Named turns come first, each shown by rows before and after it. Which turns, in which order, take the first row of each pair that follows to the second? Write the first one first, as in the answered first pair.
j416:
|  0.00 | -0.63 | -0.52 |  0.27 | -0.67 |  0.91 | -0.13 |  0.37 |  1.44 |  1.55 |  0.46 | -0.28 | -0.15 | -0.24 |  1.19 |  ->  |  0.31 | -0.49 | -1.10 |  0.31 |  1.46 | -0.02 | -1.00 |  0.56 | -0.16 | -0.99 | -1.15 | -0.48 |  1.42 |  0.45 | -0.90 |
|  1.26 | -2.96 |  0.36 | -2.50 | -1.23 | -0.43 | -2.86 | -0.66 |  0.88 |  0.48 |  1.02 |  0.15 |  0.86 |  1.10 | -4.66 |  ->  | -1.58 |  1.61 |  3.72 | -2.17 | -0.77 | -2.16 |  0.14 |  0.28 | -0.83 | -1.72 |  1.33 | -1.39 | -0.91 |  0.95 | -4.11 |
| -0.62 | -0.07 | -1.53 |  1.26 |  0.01 | -0.21 |  0.14 |  0.24 | -0.13 |  0.10 | -1.56 |  0.22 |  0.16 | -0.91 |  0.53 |  ->  | -0.71 |  0.29 | -1.26 |  1.31 |  0.12 | -0.47 |  0.54 |  0.03 | -0.26 |  0.10 | -1.59 |  0.28 |  0.09 | -1.19 |  0.27 |
| -0.91 |  1.74 |  0.32 |  1.95 |  0.34 | -1.25 |  1.00 |  1.89 | -2.39 | -2.96 | -3.74 | -0.50 | -0.38 | -0.44 | -1.39 |  ->  | -0.72 |  0.39 |  0.28 |  1.70 | -3.22 |  0.85 |  1.41 |  1.93 |  1.29 |  2.56 | -1.17 |  0.94 | -1.84 | -1.85 |  2.23 |
j751:
|  0.25 | -0.99 | -0.48 | -2.91 | -0.99 |  0.36 | -0.79 |  1.23 |  0.18 | -1.09 |  0.35 | -3.32 |  0.46 |  2.10 | -1.59 |  ->  |  0.78 | -1.62 | -0.89 | -2.97 | -1.08 |  0.76 | -1.13 |  1.26 |  0.44 | -0.55 |  0.29 | -2.80 |  0.77 |  1.99 | -1.34 |
|  0.44 | -1.33 |  0.34 | -2.11 | -2.24 |  1.24 | -0.61 | -1.15 |  1.52 |  0.58 |  1.51 |  1.02 | -0.19 |  1.32 | -2.00 |  ->  |  1.07 | -2.02 | -2.00 | -0.80 |  0.30 |  1.11 | -1.10 | -2.12 | -0.31 | -1.14 |  0.01 |  0.61 |  1.38 |  1.33 | -2.31 |
| -0.61 |  0.91 | -0.01 |  1.03 | -0.62 |  0.95 |  1.81 | -3.23 | -0.02 |  1.62 |  0.70 | -1.76 | -0.68 |  2.36 |  1.35 |  ->  | -0.42 |  0.48 | -0.60 |  1.21 | -0.20 |  1.31 |  1.39 | -3.23 | -0.61 |  1.53 |  0.28 | -1.47 | -0.28 |  2.48 |  1.32 |
j483:
| -0.99 |  1.87 |  1.33 |  2.03 | -0.64 | -0.17 |  0.70 | -0.91 | -1.14 | -0.46 | -0.42 | -0.46 | -0.63 |  2.37 |  1.22 |  ->  | -0.27 |  0.91 |  0.18 |  1.62 |  0.63 | -0.63 | -0.62 | -0.95 | -1.98 | -1.29 | -0.81 | -0.69 |  0.35 |  2.86 | -0.13 |
|  0.95 | -0.45 | -3.24 |  3.43 |  4.34 | -0.68 | -1.37 | -2.90 | -3.23 | -3.12 | -3.66 |  0.00 |  3.18 | -1.80 | -0.80 |  ->  | -0.06 | -0.41 | -3.91 |  4.89 |  1.82 |  1.20 |  0.30 | -2.93 | -0.69 |  0.88 | -2.29 |  1.15 |  1.26 | -3.66 |  4.49 |
|  2.78 |  1.11 | -2.10 | -0.45 |  2.40 |  1.68 | -0.32 |  0.40 | -0.20 | -2.34 | -0.50 | -3.35 | -0.79 | -0.14 | -0.32 |  ->  |  2.76 |  0.58 | -3.06 |  0.24 |  1.75 |  2.58 |  0.17 |  0.24 |  0.30 | -0.56 | -0.22 | -2.72 | -0.96 | -1.07 |  1.39 |
j81:
|  1.54 | -1.36 | -0.93 | -0.10 |  0.18 | -0.19 | -1.65 | -1.91 | -0.25 | -0.62 | -3.03 |  0.77 |  0.63 |  0.34 | -1.66 |  ->  |  1.07 | -0.90 |  0.74 | -0.72 | -2.21 |  0.40 | -1.12 | -1.60 |  1.68 |  1.93 | -1.35 |  1.55 | -1.47 | -0.33 |  0.21 |
|  1.04 | -3.62 | -4.22 |  2.41 |  2.08 | -0.44 |  0.46 | -2.24 | -2.08 | -1.42 | -2.45 |  0.02 |  2.28 |  1.79 | -2.88 |  ->  |  0.43 | -4.48 | -1.95 |  0.51 | -3.72 |  1.30 |  1.32 | -2.07 |  2.42 |  4.48 |  0.82 |  1.29 | -0.30 |  1.08 |  0.05 |
| -0.51 |  0.88 | -1.66 |  0.05 |  1.56 | -1.40 |  0.18 | -0.52 | -2.48 | -1.88 | -0.51 |  0.65 |  1.35 |  0.81 | -3.84 |  ->  |  0.68 | -1.72 | -1.95 | -2.05 | -1.49 |  0.20 | -0.81 | -0.47 |  0.55 |  2.35 |  0.97 |  2.09 |  0.81 |  0.64 | -3.40 |
j928:
| -0.97 |  1.45 |  2.55 | -0.62 | -0.68 |  0.44 |  0.29 |  1.58 |  1.04 | -0.89 | -1.58 |  0.46 | -3.28 | -0.39 | -0.74 |  ->  |  0.54 | -1.07 |  1.53 | -1.61 | -1.07 |  1.08 | -1.87 |  1.29 |  2.03 |  0.06 | -1.54 |  1.09 | -2.26 |  0.31 | -2.22 |
| -1.29 |  1.51 |  1.41 | -0.31 | -1.84 | -0.22 |  2.44 | -0.23 |  3.15 |  1.02 |  2.35 | -0.46 | -0.51 |  0.08 | -0.14 |  ->  |  0.02 | -0.81 |  0.30 | -1.24 | -2.22 |  0.55 |  0.55 | -0.29 |  3.42 |  2.07 |  2.26 |  0.15 |  0.07 |  0.59 | -1.41 |
| -1.59 |  1.24 | -0.96 |  1.74 | -0.80 |  1.86 |  3.01 |  0.14 |  1.21 |  2.45 |  0.38 |  1.19 | -2.21 | -2.06 |  5.58 |  ->  | -2.30 |  2.07 |  2.75 | -0.98 | -2.72 |  0.48 |  3.13 |  1.09 |  2.24 |  2.47 |  1.62 |  0.41 | -4.28 | -1.09 |  2.80 |
Then:
(2 to 3 turns a pair)
| -1.02 |  1.34 |  1.58 |  1.29 | -1.62 |  0.51 |  2.87 |  1.02 |  0.58 |  0.98 |  3.19 |  0.05 | -0.08 | -0.42 |  3.83 |  ->  |  0.56 |  0.42 | -1.91 |  2.88 |  2.72 |  0.07 |  1.26 |  0.48 | -2.41 | -2.02 |  0.75 | -0.80 |  2.80 |  0.18 |  1.38 | | j81 j483
|  1.37 | -1.57 |  2.51 | -4.19 | -2.80 | -0.13 | -0.68 |  1.30 |  2.31 |  0.57 |  2.84 |  0.24 | -1.45 |  1.40 | -2.62 |  ->  |  1.43 | -1.84 | -4.65 |  2.30 |  1.64 |  2.66 |  0.98 | -0.46 | -0.02 |  0.47 | -0.13 |  1.07 |  1.06 | -1.54 |  3.93 | | j928 j928
| -3.64 |  5.15 |  3.03 | -0.49 | -3.01 | -0.20 |  3.86 |  0.21 |  0.68 | -1.24 |  3.31 | -2.00 | -3.96 | -1.84 |  5.58 |  ->  | -1.11 |  3.64 |  1.36 | -1.14 |  2.40 | -2.67 | -0.06 |  0.26 | -4.49 | -7.91 | -0.32 | -3.48 |  0.47 |  0.81 | -2.64 | | j81 j928
| -1.85 |  2.69 |  0.51 |  0.71 |  3.21 | -2.89 |  0.72 | -2.08 | -2.70 | -3.07 | -0.15 |  0.36 |  1.80 | -0.27 | -1.04 |  ->  |  0.88 | -1.90 |  0.34 | -2.90 |  0.60 | -1.71 | -2.62 | -1.69 |  0.29 |  0.12 |  1.26 |  1.79 |  2.34 |  1.05 | -4.45 | | j928 j81
| -3.44 |  5.05 |  0.07 |  0.67 |  2.69 | -0.79 |  2.41 | -2.29 | -0.67 | -2.12 |  0.28 | -3.27 | -2.21 | -1.18 |  1.11 |  ->  | -1.95 |  1.79 | -1.93 |  0.25 | -0.48 |  1.87 |  1.48 | -3.05 |  2.87 |  3.83 |  1.61 | -0.96 | -2.41 | -2.36 |  4.13 | | j416 j928
| -1.30 |  1.00 |  3.58 | -2.68 | -3.38 | -0.83 |  1.11 |  1.14 |  2.03 |  1.04 |  2.42 | -0.43 | -3.50 |  0.29 | -0.22 |  ->  |  0.82 | -2.52 | -3.48 |  0.89 | -0.88 |  2.50 | -0.03 | -0.69 |  1.50 |  3.01 |  0.46 |  1.12 | -0.94 | -1.39 |  3.77 | | j928 j751 j483
|  1.01 | -0.11 |  0.87 | -2.31 | -0.16 | -1.09 | -1.10 |  0.44 | -0.21 | -2.69 |  0.26 | -0.48 |  0.73 |  1.22 | -3.77 |  ->  |  0.78 | -0.07 | -3.12 |  1.18 |  2.24 |  0.14 | -0.01 | -0.79 | -1.74 | -2.83 | -1.14 | -0.27 |  1.96 | -0.29 |  0.08 | | j928 j928
